In the data rows, 128 means zero.
Here are some points, one per row:
[122  83 141 117 135 126  95  93  98 123 159 165 103 139 105 144 165 108
 104 255 118 155 145 131  98 118 111 136 170 121 110 106  96 130 158 107
 116 103  86 151 128 111 121  98 107 148 148 135  99 109 111 155 160 119
 120 110  82 158 134]
[110  62 108 131 165 115 100 111 111 155 148  77 105 157 156  86 146 122
  93 112 174 116 150  98 124 108 155 105 134 134 118 205 182 145 158  96
 103 138 139 124 155  93  89 127  84 184 127 123  80  93 202 126 153 115
 131 134 143 123 161]
[ 70  88 141  72  76 189 132  84 182 111 129  98 147 100 119 106 172 134
 150 115 130 152 137 187 158  75 160 156 103  80  97 127 145 133 107 110
 180 127 145 134  41 134 128 113 120 129 121 159 162 130 156  91 109 138
  86 105 116 147 104]
[144  97  86  82 132 164  79 120 109 172 158 168 105 143 106 112 177 122
  93 108 116 170 105 130 169 183 162 114 118  78 158 110 148  72 117 168
 162 151 114 117 143 124 132 163 113 109 123 101 169 119  91 140  56 151
 186 146  89  94 136]
[107 140 105 124 181 151 104 122 148 122 168 173 122  50 145 139 121  82
 130 134 155 145 141 145  86  61 115 124 116 154  91  83 134 122 140 151
 105 126 125 113 191 129 125 161  56  83 156 131 122  90 156  42 120 144
 111 141 164 128 125]
[143 144 102 136 160 136 115 120 154 140 136 119 132 122   0 103 152 105
 119 122 160  91 185 133 111 145 136 114 135 143 105 124 164 138 159 134
 122 113 146 102 162 129 112 129 168 100 162 190 142 134 146 126 144 147
 141 118 134 111 150]
[102  95 177  92 182 115 108  76 186  86 139  66 109 141 153 160 120  93
  42  96 117 114 144  84 136 148 157 127 149 110  79 109 113 126 175 107
 167  89 151 108 157 121 153 163 151 120 136 102  71 115 104 146 123  85
  74 115 187 148 133]
[ 92  97  80 199 123 199 169 156  94  77  79 159 109 173 108 129 115 113
 102 128 130 127 112 148 102 134 140  98 117 140 156 176  80 121 129 105
 105 111 132  70  96  96 148 112 105  54  84 107 140 141  70  98 118 137
  68 136  80  86 133]
[181 179  97 155 104  65 150  89  93 106 138  93 167 159 138 108 124 127
 113 139 142 103 112 141 170 146   0 121 118 134 147 158 113  75 147 112
 174 155 144  94  67 124 174 137  81  95 109 156 140 115 125  90 119 127
 136 132 114 106 133]
[178 101 117 106 143 143 197 102 169 122 115 140 163 153 157  81 159 137
 188 146 132  44 159 119 148 146 168 126 154 166 171 110 108  78 162 150
 164 137 103 147 195 165 145 130  65 116 147 118 177 179 107 111 152 183
 158  78 146 129 162]
[136 142 173 166 236  90 163  61 151 195 112 163 155 113 128 161 142 140
 139 112 145 153 116 157 176 126 156 138 101 162 165 104 200 141  95 131
 117 104 141 223  90 130 173  54 139 142  78 111 145  80 121 131 122 145
 117 123 146 135 122]
[ 90 123 138  64 199  99 142 136  53 150 132 105 124  95 134  60 155 145
 121  93 113 158 166 108  83 155  87 125 132 117 108  67 127 114 141  88
 113 149  92  77 157  81 123  97 128 127 130 122 118 153 119 109 150  87
  91  99 114 101 149]
[172 121 208  53  93 100 125 173  87  90  87 129  77 153 112 159  76 114
 160  99  92 109 170 109 136  77 127 151 121 125 128 192 157 111 114 120
 101 134  84 121 125 135 137 115 114  86  93 129 146  72  92  93  89 103
 150  82 139 115 121]
[155 138 168 149  88 125 160 159 190 175 141 102 142 184 146 135  89  93
 130 147 191 205 113 117 132 140 117 194 123  85  75 127 174 124 139  89
 102 164 162 134 157 109 108 114 107 130  81 125 151 193 127 175 119 128
 139 160 146 108 114]
[106 130 102 162  82 158 142 179  83 123 156 120 118 120 117 137 129 139
 111 134 101 140 155 132 255 119 106 140 120 185  90 114 114 148 137 155
 102 163  89 125 168 163  73 125 130 135 134 131 108 112  88 144 138 153
  60 136 117 133 174]
[177  80 177 143 130 131 125  56 159 115  77 151 134 100 149 143 119 132
 168 140 108 165 133 140 120 175  86 147  87 187 119 159 107 159  62 159
 114 139 153  64 146 167 126 148 143 152 143 114 164 112 164 184 104 140
 132 115 104 127  81]
[177 160 153 165 123 128 135 188 169  62 103 144 138 117 138  88 121 142
 117 103 160 188  76 199 126 101 172 115  89 139 161 102 113 149 149 123
 193 102  92 113 170 165 160  90 165 185 107 180 141  77 169 135 122 161
 144 113 129 140 145]
[149 177  74  61 121  76 121 147 114 154 121  89 146  96 125 150 139 100
  71 167 100 117  67 118  75 159 157 145  54 127 113 182  95 115  79  92
  76 119 124 143 100 157  73 156 126 154 112 149 126 168  99 132 109 115
  96 132 167 117 144]
[ 82  30 163  90 118 106 119 156 176 110 187 144 134 133 110 112  89 166
 127 135 162 109 105 145 131 130 124  82 136 192 159 142  93  81  86 159
 125 196 114 159  94 120 161 157 184 142 128 196 139 169 137 101 106 143
 118 136 141  84  93]
[172 129  90 151  87  91 172 147 150 169 124  81 168 104  71 138 145 162
 178 144  58 191 118 116 135 139 145 135 168 115 172 150  92 123 100  67
 138 171 116 141 145 102 145 185 106 112  78 104  78 116 117 112 119 130
 148 166 106 181 117]
[162 162  94 149 141 190 149 141 135 156 121 160 145 151 120 133 125 168
 150 140 146 134 117 150 151 131 142 131 137 152 147 139 123 133 130 171
 142 143 132 140 136 162 152 143 121 138 124 157 155 148 134 137 132   0
 139 133 126 141 119]
[165  91 132 118 130  53 129  74 129 164 136 200 116 116 159 127 106 184
 153 116 101 118 117 102 174 110 152  88 115 102  90 109 113 175 194 114
 135  73 157  90  99  98 109  94 176 108  79 140 163 166 155  80 135 123
 160 140 141 145 139]
[ 80 147 179 182 104  89  41 195 148 103 124  89 145 152 147 140 168 101
 157 146 150 119 161 141 135 172 148 114  66 142 167 122 133 107 116 129
 101 113 170  90 114 126 115 143 117 141  69  82 131 170 130  94 131 110
 163 126 163 168  87]
[144 124  89 154 108  48 105 126 132 141 111 105 143 167 117 123 137  74
 118 107  82 153 158 134  79 103 115 148 168  66 117 125 129 152 130 255
  81 143  96 127 119  93 159 112 128 176 136 113 109 145 113 135 131 122
  70 137 111 160 174]
[164 162 139 147 145 141 113 163 147 168  79 140 103 113 135  69  90  57
  73 121  70 106 105 123 169 125 119  88 147 103 107 155 108  85  85  85
 127 121  87 125 102  94 110 110 102 144 152 139 122 158 113 119 134 124
 155 142 106 151  48]
[132 120 116 115 122 129 138 117 110 110 157 116  90 149 109 145  87 105
 141 125 118  52  73 108 109 142  94 128  99  89 142 125 142 156  42 136
 199 129  95 112 161 131 107 135 100 137  51 125 133 120 119 117 185 124
 108 161  92 146 125]
[148 171 138 144 114 139 160 149  99 112 154 107 173  84 148 186 128  84
 164 109 150 154 100  51 133  97 181 125 155 180 148 121 153 122 153 159
 187 134 151  98  84  65 125 119 134 162 111 153 146 102 135 184 136 140
 155  66 127 138  78]
[ 39 143  72 128 139 167 120 132  89 113  80 179 129 159 104 147  93 164
 159 146  72 140 116 112 111 102  81 131  78 128 129 131 124  55 160 146
 127 155 139 136 121 174 165 149 123 166  96 140 150 125 156 181 137 171
 147 156 164 164 118]
[239 115 108  96 157 178 118 154 138  74 128 103  77  92 164  81 121 168
 131 126 156 117 134 146 101 123 148  93 167 157  89  75 158  60 117 179
  93  97 172 126  75 177 100 107 164  79 101 125  67 114 156 122 150 157
 116 145 139 104 120]
[132 132 112  89  97  89 128 117 125 204  94  78  79 194 128 122  84 129
  98 148 126  82  86 117 109  49 163 112 103 145 167  49 139 182 137 115
 117 160 154  93 102 165 133 139 108 110 141 108 140 104 120 131 103 140
 112 135 106 100  70]
[ 95 181 159  57 164 115 151 138 142  58 140 123 165 147 154 143 169 139
 132 142 122 134 173 141 137 116 130 115 165 152 170 178 170 141 164 125
 146 142 138 123 149 128 118 137 143 140 179 117 177 157 110 135 159 141
 147 255 101 127 130]
[ 58 182 176 173 166 151 171 141 136 116 160 115 176 170 162 121  81 119
 152 176  97 118 145 131 123 183 178 111 160  97 119 140 131 141 110 142
 139 143 133 112 100 188 108 150 145  99 142 130 122 121 179  96 108 145
 175 124 133  50 161]
[105 112 111 123  67 166 136  97 120 123 157 146 116 147 118 155 154 145
  66  42 103 127 175 110 100 170 117 160 153 152 118  78  66 147 127 118
  53  82  83 166 111 162 138 106  67 151 136 189 128  96 135 142 176 146
 154 142 102 151 104]
[ 96  87 158  85  94 147 139 125  79 170 113 114 158  84 175 106 145 126
 127 119 144 131 113 208 145 117 130 119 184 152 128 142 143 130 107 170
 122  62 193 112 179 150 172 150 164  98 129 186 131 134 121 122 198 154
 166 101 151 120 155]
[138 135 139 117 113  96 142 185 137 109  92 145 151 136 125  99 208 112
 169 144 161  97  80  47 174 151 135 146  85  62  97 142 102 160 110 133
 135 140 130 146 106  98 198 142 141  81 151  93  97 110 170 145 150 121
 133 154 151  68  93]
[134 154  96 122 161 149  71  98 180 115 145 170 149 181 157 178 171 214
 129 103 109 139 145 155 119  72 132 111 119 117 112 126 153 114  99 110
 107 114  98  85 150 119 101 133 130 114 176 162  78 143  88 139 178 159
 119  75 135  88 135]
[ 78 161  60 131 107  79 159 109 118  73 129 111 109 149 143  91 104  82
 177 121 131 143 120 140 111 135 136 127  82 168  66 136 140 155 113 105
 117 116 103 183 106  90 135 189 154 132 135  94 112 137  98 144  93 106
 184 118  71 164 131]
[ 96 157 153  80  61 191 138  96 174 124 167 100 165  80 135 102 119 130
  89 131 152 103 124  82 119  82 109  74 124 110 164 131 128 118  94 125
  84 107 123 100 143 102 167  47 164  94 116  59 134 122 170 150  86 115
 153 109 152 153 170]
[ 88  99  85 157 162  70 108 137 103 111 160  98 118 115 116 152 170 104
 128  82 126 173 137 110 106 101 107  77 200  88 113 132  99 131 123  96
 126  94 144 178 173 163  78  96 131 103 153  77 182 110 142 144 140 103
  71  74 126 132  93]
[205  90 172 178 120 124 117 129 102 162 200 116 119 131 132 155 143  79
 191  77 101  85 114 155 114 110 145 142 127 125 136 109 133  78 176  62
 102  86 126 136 125 103 151 130 153 156 197  88 142 103 149 150 138 108
  93 155 128 108 189]
[151 153  92 144 132 170 122 139 105 128 178 154 136 102 126 106  93 152
 167 143 126 136 116 115 131 174 101 140 151 119 163 153 166 203 145 122
 119 104 111 109 111 165 179 145 128 179 131 156 128 153  56 133  69 160
 114 134 172 132  71]
[152 137 127  93 109 179 164 181 107 191  95 115 130 159  94 192 104 146
 136 134 110 155 137 176 108 173  64  83  84 146 124 146  94 174 138 160
 197 107 101 184 109 111 121 133  92 142 157  94 111 179 130 147 105 160
 138 134 146 135 121]
[127 110 156 192 169 162  76 151 121 158 170 123 123  86 125  74 155 181
  93  97  78 135 135 103  85  81  97 177 115 155 109 154  89 177 171 171
 160 145 140 163 117 156 105 114  91 108 153 115 116 123  65 143 147 143
 166 110  86 135 168]
[ 75  99  93  71 164 114 146 145 166 158 138 195 125 118 131 138 143 110
 134  94 152  84 116 178 113 133  89 181 157 120 133 124 104 124 170 119
 111 128 146  96 133 149  51  91 151 140 125 116  57  72 131 157 116 126
 133  89 107 140 145]
[106 146 158 107  18 147  87 113 152 137  88 208 147 136 150  87 113 135
 108 125 140 131 116 112  84 186 155  80 131 159 114 127 185 107 151 133
 126 154 161 159 133 123  81 125 140 117 153 126  85  95 131  71 137 125
  64 126 154 123 145]
[148  55 135 194  96  97 203 109 115  69 101 130 148  85 141 128  87 128
  95 131 131 131 176  92 128  94 113 158  82  65 195  70 165 125 101 107
 156  96 165 155 126 105  90 131 159 138 181 108 138 111 123 130 112  94
 164 111 174 119 124]
[146 149  60 122 174 140  32 144 144 172  68 102 153 114 165 155  58  96
 154 131 184 149 172  95 153 156 122 180 175  99 168 114  83 161 114  70
 151 162 128 163 114 103 167 144 173 146 138 113 168 120 125 131 176 140
 149 122 116 148 184]
[ 87 206 167 176 122 115 162 105 145 127 132 110   0  81 154 165 170 161
 140 140 157 123 146 132 110 168 135 141 141 113 145 154 137 111 146 127
 125 171 139 131 134 112 138 136 159 144 153 127 126 149 138 116 158 137
 115 118 148 133 147]
[ 83 141 145 177 100 118  80  66  81  72  49  90 139  70  97 167  93 157
 141 115 129  86  74 129 120 122 123 144 135 121  92  93 110 111 123 125
 114 115  92 159 146 111  98  99  94 158 107 133  92 164 116 130  69 126
 120 148  74  68 105]
[161 162 179 158 164 139 144 149  45 124 125 171 154 180 145 162 126 172
  74 134 169  93 108 151 124 135 173 182 149 119 114 150 128 160 102 135
 124 174 143 149 135 122 124 182 154  95 134 151 146 172 192 136  77 168
 109 135 138 220 123]
These points spread out most along one direction. Take the direction at right angles to it along which they spread out most. Go by this last direction. For each point below, how far along it does it lie, from 0 to 99? 50 is the average, and the first point above lies past it. One standard deviation of the points above along it is 16.
[132 120 116 115 122 129 138 117 110 110 157 116  90 149 109 145  87 105
 141 125 118  52  73 108 109 142  94 128  99  89 142 125 142 156  42 136
 199 129  95 112 161 131 107 135 100 137  51 125 133 120 119 117 185 124
 108 161  92 146 125] 67
[155 138 168 149  88 125 160 159 190 175 141 102 142 184 146 135  89  93
 130 147 191 205 113 117 132 140 117 194 123  85  75 127 174 124 139  89
 102 164 162 134 157 109 108 114 107 130  81 125 151 193 127 175 119 128
 139 160 146 108 114] 50
[161 162 179 158 164 139 144 149  45 124 125 171 154 180 145 162 126 172
  74 134 169  93 108 151 124 135 173 182 149 119 114 150 128 160 102 135
 124 174 143 149 135 122 124 182 154  95 134 151 146 172 192 136  77 168
 109 135 138 220 123] 37
[ 80 147 179 182 104  89  41 195 148 103 124  89 145 152 147 140 168 101
 157 146 150 119 161 141 135 172 148 114  66 142 167 122 133 107 116 129
 101 113 170  90 114 126 115 143 117 141  69  82 131 170 130  94 131 110
 163 126 163 168  87] 47
[146 149  60 122 174 140  32 144 144 172  68 102 153 114 165 155  58  96
 154 131 184 149 172  95 153 156 122 180 175  99 168 114  83 161 114  70
 151 162 128 163 114 103 167 144 173 146 138 113 168 120 125 131 176 140
 149 122 116 148 184] 58
[106 130 102 162  82 158 142 179  83 123 156 120 118 120 117 137 129 139
 111 134 101 140 155 132 255 119 106 140 120 185  90 114 114 148 137 155
 102 163  89 125 168 163  73 125 130 135 134 131 108 112  88 144 138 153
  60 136 117 133 174] 64
[165  91 132 118 130  53 129  74 129 164 136 200 116 116 159 127 106 184
 153 116 101 118 117 102 174 110 152  88 115 102  90 109 113 175 194 114
 135  73 157  90  99  98 109  94 176 108  79 140 163 166 155  80 135 123
 160 140 141 145 139] 36
[ 58 182 176 173 166 151 171 141 136 116 160 115 176 170 162 121  81 119
 152 176  97 118 145 131 123 183 178 111 160  97 119 140 131 141 110 142
 139 143 133 112 100 188 108 150 145  99 142 130 122 121 179  96 108 145
 175 124 133  50 161] 29
[144  97  86  82 132 164  79 120 109 172 158 168 105 143 106 112 177 122
  93 108 116 170 105 130 169 183 162 114 118  78 158 110 148  72 117 168
 162 151 114 117 143 124 132 163 113 109 123 101 169 119  91 140  56 151
 186 146  89  94 136] 52
[122  83 141 117 135 126  95  93  98 123 159 165 103 139 105 144 165 108
 104 255 118 155 145 131  98 118 111 136 170 121 110 106  96 130 158 107
 116 103  86 151 128 111 121  98 107 148 148 135  99 109 111 155 160 119
 120 110  82 158 134] 71
[148 171 138 144 114 139 160 149  99 112 154 107 173  84 148 186 128  84
 164 109 150 154 100  51 133  97 181 125 155 180 148 121 153 122 153 159
 187 134 151  98  84  65 125 119 134 162 111 153 146 102 135 184 136 140
 155  66 127 138  78] 37
[152 137 127  93 109 179 164 181 107 191  95 115 130 159  94 192 104 146
 136 134 110 155 137 176 108 173  64  83  84 146 124 146  94 174 138 160
 197 107 101 184 109 111 121 133  92 142 157  94 111 179 130 147 105 160
 138 134 146 135 121] 62
[151 153  92 144 132 170 122 139 105 128 178 154 136 102 126 106  93 152
 167 143 126 136 116 115 131 174 101 140 151 119 163 153 166 203 145 122
 119 104 111 109 111 165 179 145 128 179 131 156 128 153  56 133  69 160
 114 134 172 132  71] 48
[ 96  87 158  85  94 147 139 125  79 170 113 114 158  84 175 106 145 126
 127 119 144 131 113 208 145 117 130 119 184 152 128 142 143 130 107 170
 122  62 193 112 179 150 172 150 164  98 129 186 131 134 121 122 198 154
 166 101 151 120 155] 19
[148  55 135 194  96  97 203 109 115  69 101 130 148  85 141 128  87 128
  95 131 131 131 176  92 128  94 113 158  82  65 195  70 165 125 101 107
 156  96 165 155 126 105  90 131 159 138 181 108 138 111 123 130 112  94
 164 111 174 119 124] 44
